One turn or mirror swaps these rows in pairs. Which row does each one swap with?
j811: -0.13 -0.65 -0.66 -0.49 -0.90 -2.26 3.05 -2.28 0.75 -4.13 0.13 -1.39
 0.34 -1.92 0.86 -1.17 -0.35 0.19 -1.45 -2.08 -0.91 -4.65 -0.98
j271: 0.26 -0.21 1.80 -0.67 -0.32 -1.29 0.31 -1.40 -2.49 -2.15 -0.99 -1.34
 -1.55 -2.09 -2.01 -3.55 0.63 -2.27 -0.55 -2.10 1.66 -3.80 1.37
j6: 0.01 -2.30 -0.25 -2.38 -0.30 -0.04 2.98 -2.23 -0.44 -2.00 -0.08 0.86
 -0.45 0.67 -0.67 -0.67 0.78 -0.16 1.57 -3.28 -3.02 -5.75 0.57
j169: 0.70 -1.46 -0.20 0.14 -2.30 1.31 0.79 2.17 -1.88 0.31 -1.98 -0.06 -1.00
 -1.29 -1.27 -3.75 2.43 1.37 1.36 1.07 -2.31 -1.78 0.02
j321: 0.44 -0.13 -0.27 2.23 -3.53 0.16 1.63 0.21 -0.47 1.42 -2.43 0.89 -2.81
 1.73 0.58 -1.49 0.88 -0.17 0.09 -1.58 -2.65 -4.12 2.78
j938: 1.81 -0.61 3.71 1.00 -1.37 0.91 2.89 1.46 -0.90 0.59 -1.70 0.37 -1.14
 1.72 1.97 -2.42 2.08 0.55 1.78 -0.57 -2.18 -0.84 0.13
j314: 1.63 -1.44 -0.49 1.25 -0.13 -0.51 -1.00 -0.68 -2.17 -0.41 1.56 1.60
 -0.69 -3.11 2.59 -2.95 1.14 0.74 -2.51 -1.72 -1.27 -2.67 1.60
j312: -2.74 0.30 3.43 0.75 1.70 -2.88 2.28 0.42 -2.27 0.68 -1.50 0.89 -0.26
 -1.29 0.03 -2.30 2.80 -0.92 -1.22 -1.31 -3.07 -2.34 0.11
j273: 0.23 -1.95 -0.64 -2.03 -0.83 -0.08 3.46 -2.13 0.02 -2.16 0.08 1.97 -0.42
 1.00 -0.83 0.38 0.84 0.82 0.96 -1.99 -3.46 -5.19 0.07
j908: -1.68 0.06 2.66 1.13 -0.68 -1.80 0.65 0.61 -3.62 2.22 -1.32 1.63 -2.37
 -1.18 0.91 -2.11 0.91 1.34 -1.69 0.20 -2.85 -1.72 1.37
j620: 0.40 0.61 1.03 1.88 -0.45 1.08 0.44 2.37 -0.56 -0.63 -0.21 1.09 -1.72
 -1.66 0.66 -3.02 -3.11 0.53 0.45 -1.49 -1.82 -4.51 -0.35
j402: -0.14 2.06 2.37 1.06 -0.82 -2.17 1.93 -2.82 -0.82 -0.99 -0.32 -1.64 0.52
 1.08 -0.12 0.70 2.19 -1.19 -0.23 0.61 0.00 -1.49 -1.08
j743: 2.23 1.44 0.41 -0.57 1.27 -2.21 2.24 -3.03 -0.59 -0.16 -2.34 -0.58 0.52
 -3.61 -0.59 -1.91 0.17 -0.70 0.55 -3.73 -3.44 -2.07 2.16
j217: 0.04 0.60 0.63 1.64 -1.44 -1.48 1.94 -1.94 -2.10 -4.42 -0.45 -0.72 -0.66
 0.04 -3.09 -0.37 0.52 -1.36 0.30 -1.03 -0.85 -3.54 -1.31
j628: 0.27 1.08 1.75 -0.77 -1.13 3.00 -0.26 0.24 1.83 -1.37 -0.28 1.26 0.59
 -2.42 0.47 -2.74 0.85 2.38 1.29 0.09 -3.22 -3.14 0.60
j226: 1.73 -1.11 -0.84 -2.31 0.50 -2.13 -0.64 -0.74 0.91 1.07 0.69 -1.35 -0.09
 -0.20 -0.77 -1.20 0.20 -1.59 1.51 0.26 -1.68 -3.99 -1.79
j763: 2.53 0.62 -0.86 1.67 -0.94 -1.92 4.82 -2.02 -2.30 -2.54 -2.66 -0.22
 -0.36 -2.57 -0.01 -2.11 0.04 -0.59 -0.23 -3.10 -1.48 -2.47 1.14
j946: 0.79 -0.71 0.53 -1.20 -1.05 2.45 -0.23 -0.02 -2.68 -2.41 0.17 2.94 0.44
 -2.52 0.35 -3.60 2.43 0.79 1.04 -2.60 -0.77 -2.33 1.09
j703: 1.86 1.59 3.14 1.33 -1.06 -1.27 2.74 -1.05 0.07 -0.06 -1.03 -0.28 0.19
 2.23 1.93 -0.59 1.97 -0.76 1.90 -0.44 -0.85 -1.32 -1.20
j281: 2.38 -0.78 -1.45 -1.56 0.79 -2.33 1.34 -0.72 -1.11 1.33 -1.09 -0.93
 -0.12 0.20 -1.84 -1.26 1.50 -2.63 2.07 -1.90 -2.12 -3.26 -0.77
j549: -2.19 -0.04 3.35 0.67 0.25 -2.24 -0.09 1.23 -2.36 1.34 -0.84 1.29 -1.91
 -1.22 0.87 -3.44 1.72 0.77 -1.94 -0.31 -3.09 -1.72 1.08
j834: 1.22 1.23 2.79 1.38 -0.77 -1.98 2.98 -2.53 0.13 -1.40 -0.60 -0.74 0.38
 2.00 1.55 0.17 1.90 -0.91 0.77 -0.31 -0.70 -1.82 -1.01
j564: 0.85 -1.29 1.12 -0.59 -0.57 1.84 -1.10 -0.44 -2.55 -1.52 -0.11 2.67 0.61
 -2.86 -0.27 -3.66 1.86 0.58 0.47 -2.63 0.27 -1.83 1.64
j973: 2.22 0.74 0.38 0.98 -2.35 0.88 2.59 0.40 -2.34 -0.95 1.86 1.89 -4.41
 0.33 -0.38 -0.68 0.60 0.04 -0.24 -0.07 -2.60 -4.87 1.14
j726: 1.55 0.13 0.14 -0.83 1.18 -1.73 2.44 -2.84 -0.64 0.41 -2.36 -0.36 0.81
 -3.44 -0.34 -1.93 0.80 -0.44 -0.01 -3.67 -4.02 -2.14 2.75
j223: 0.55 -1.81 3.24 -0.27 0.43 -1.73 0.17 -1.14 -2.26 -2.10 -0.54 -1.40
 -1.37 -2.47 -2.07 -2.70 0.63 -1.33 -2.02 -3.11 0.57 -2.97 2.19
j426: 1.48 0.99 3.83 0.94 -0.78 -1.11 2.45 -0.06 -0.81 -0.13 -1.23 0.39 -0.52
 2.37 2.57 -0.68 1.34 0.62 1.77 0.20 -1.14 -0.96 -0.56
j170: 0.20 0.81 1.34 -0.54 -0.62 3.21 -0.55 0.38 1.45 -1.68 0.50 1.53 1.33
 -1.71 0.46 -2.42 1.11 1.88 1.70 -0.69 -3.15 -3.97 0.50
j76: 2.42 1.02 0.24 3.34 -2.36 2.53 2.30 0.05 0.34 0.33 -1.92 0.42 -0.70
 -2.29 0.95 -1.77 -0.22 1.09 0.88 -0.52 -3.86 -1.60 1.68
j792: -0.19 -0.01 1.82 -0.40 -1.22 -1.41 1.15 -1.41 -2.75 -2.15 -1.39 -1.61
 -1.34 -1.74 -2.74 -3.30 0.64 -1.34 -0.67 -2.66 2.07 -4.20 0.97
j240: 0.81 -2.07 -1.14 0.79 -1.95 0.20 0.31 0.13 -2.30 0.57 -1.87 -0.22 -0.81
 -2.89 -0.61 -3.83 3.40 0.74 -0.44 1.18 -2.39 -1.04 1.07
j203: 0.99 1.79 1.21 0.44 -0.94 2.86 0.57 0.42 2.13 -0.75 -0.34 0.54 0.42
 -1.80 0.42 -2.48 -0.80 1.87 1.37 0.33 -3.61 -2.65 -0.09
j663: 1.82 -1.34 0.17 1.46 -0.61 0.36 -0.67 0.18 -1.82 -1.03 1.18 1.67 -1.54
 -2.76 3.33 -2.70 -0.09 1.28 -1.91 -1.99 -1.68 -2.73 1.51
j113: 2.23 -0.50 0.66 -1.81 0.96 -1.44 2.00 -3.47 -0.12 -0.09 -1.98 -0.08 0.89
 -2.49 0.29 -1.08 1.96 -0.14 0.57 -3.45 -4.05 -3.48 2.89
j355: 0.48 2.11 -0.17 -0.75 0.62 -2.68 1.55 -0.95 0.38 0.01 -2.23 -1.13 0.39
 -3.56 -1.31 -2.34 -1.77 -1.10 0.80 -3.62 -3.02 -2.67 0.50
j413: 1.44 -2.37 -1.32 -0.19 -1.68 0.21 0.81 -0.58 -1.87 0.32 -1.30 -0.11
 -0.52 -2.96 -0.12 -2.82 3.66 0.94 -0.59 1.48 -2.59 -1.03 0.81
j552: 2.33 0.09 1.01 3.21 -1.37 -0.37 2.15 -1.29 -0.57 -3.82 -0.78 0.25 -2.25
 0.80 -1.25 0.17 1.81 -0.11 0.32 -2.02 -4.43 -3.52 0.49
j125: -0.03 -0.96 -0.65 -0.76 -1.49 -2.09 2.23 -2.43 1.34 -3.46 0.68 -1.37
 -0.17 -0.39 1.35 -1.12 -0.24 1.03 -0.77 -1.11 -1.42 -4.78 -1.00
j351: 1.53 -0.69 0.01 -2.20 0.75 -1.18 2.03 -3.48 -0.76 -0.67 -1.59 0.37 1.05
 -2.39 0.31 -1.31 2.29 0.32 0.48 -3.86 -3.73 -3.25 3.34
j597: 3.23 0.93 2.40 -0.41 -2.18 -0.76 1.12 -0.55 2.18 -2.52 1.38 -0.16 -0.55
 -1.68 -0.44 -0.06 -0.41 0.42 0.34 -1.26 -1.39 0.30 -0.15
j618: -0.19 3.93 -0.34 0.30 -1.87 -2.50 0.53 -0.34 -0.74 -0.66 -1.08 0.72 0.05
 -1.44 -1.70 -3.13 1.60 -2.47 0.28 -3.05 -0.06 -1.95 0.10
j154: -1.31 0.90 2.94 -1.30 1.65 -2.70 3.22 0.96 -1.49 0.66 -1.60 0.14 -0.30
 -0.84 -0.88 -2.98 2.34 -2.39 0.25 -2.82 -3.12 -1.91 -0.85
j666: 2.39 0.50 1.75 0.23 -1.93 0.80 2.59 0.40 -1.00 -3.09 2.72 0.94 -3.32
 0.61 -0.38 -0.01 0.53 0.59 -1.23 0.58 -2.80 -3.41 -0.20
j459: 2.14 0.24 0.21 0.15 -1.86 0.92 2.94 0.12 -2.47 -1.87 1.16 1.52 -4.45
 0.67 0.04 -0.64 0.60 -0.16 -0.50 1.03 -2.49 -4.25 1.12
j393: 0.71 0.32 2.63 1.10 -0.38 -1.77 -2.70 0.68 -2.35 -2.82 -1.01 0.66 -2.29
 -1.85 -1.76 -3.26 -0.01 0.74 0.22 -3.57 -2.00 -2.04 1.02
j391: -0.24 -2.29 1.79 0.88 -0.73 -1.25 0.98 -0.25 0.74 0.18 0.05 0.14 -1.59
 -3.36 -1.78 -1.19 0.32 -0.50 -2.69 -2.32 -4.20 -1.37 2.62
j193: 0.57 1.31 1.58 1.47 -1.42 2.88 0.90 0.38 1.86 -0.77 -0.86 0.74 -0.21
 -1.87 0.27 -2.47 -1.12 1.87 1.46 0.14 -4.14 -2.71 0.88
j611: -2.63 -0.12 2.66 0.75 0.72 -2.57 1.27 1.33 -2.21 2.04 -1.65 0.90 -1.50
 -1.21 0.04 -3.38 2.32 0.13 -1.06 -1.03 -3.53 -1.67 0.41
j760: 1.27 -1.65 1.33 2.11 -1.10 -0.63 -1.19 0.37 -4.94 -0.80 -0.42 1.82 -3.59
 -0.37 -0.48 -1.32 -0.35 0.89 -0.55 -1.24 -2.02 -2.58 1.98
j87: -0.35 2.11 2.57 1.45 -0.66 -2.18 2.63 -2.43 -0.69 -0.66 -0.44 -1.05 0.78
 1.25 0.19 0.25 1.10 -1.46 0.43 -0.07 0.12 -2.17 -1.71
j586: 2.26 -0.11 -1.16 -1.67 0.14 -2.24 0.22 -1.14 0.39 0.30 0.35 -1.26 -0.50
 0.70 -1.04 -0.65 0.35 -1.63 2.12 -0.15 -2.23 -3.96 -1.66
j157: -1.58 -0.17 2.58 0.84 -0.37 -1.69 -0.30 0.35 -3.25 2.21 -0.75 0.96 -2.39
 -0.08 0.59 -1.56 1.05 1.28 -2.02 0.47 -2.83 -1.75 1.24

j321 swaps with -> j618
j351 swaps with -> j170
j223 swaps with -> j666
j834 swaps with -> j549
j125 swaps with -> j314
j312 swaps with -> j426
j743 swaps with -> j193
j240 swaps with -> j586
j6 swaps with -> j946

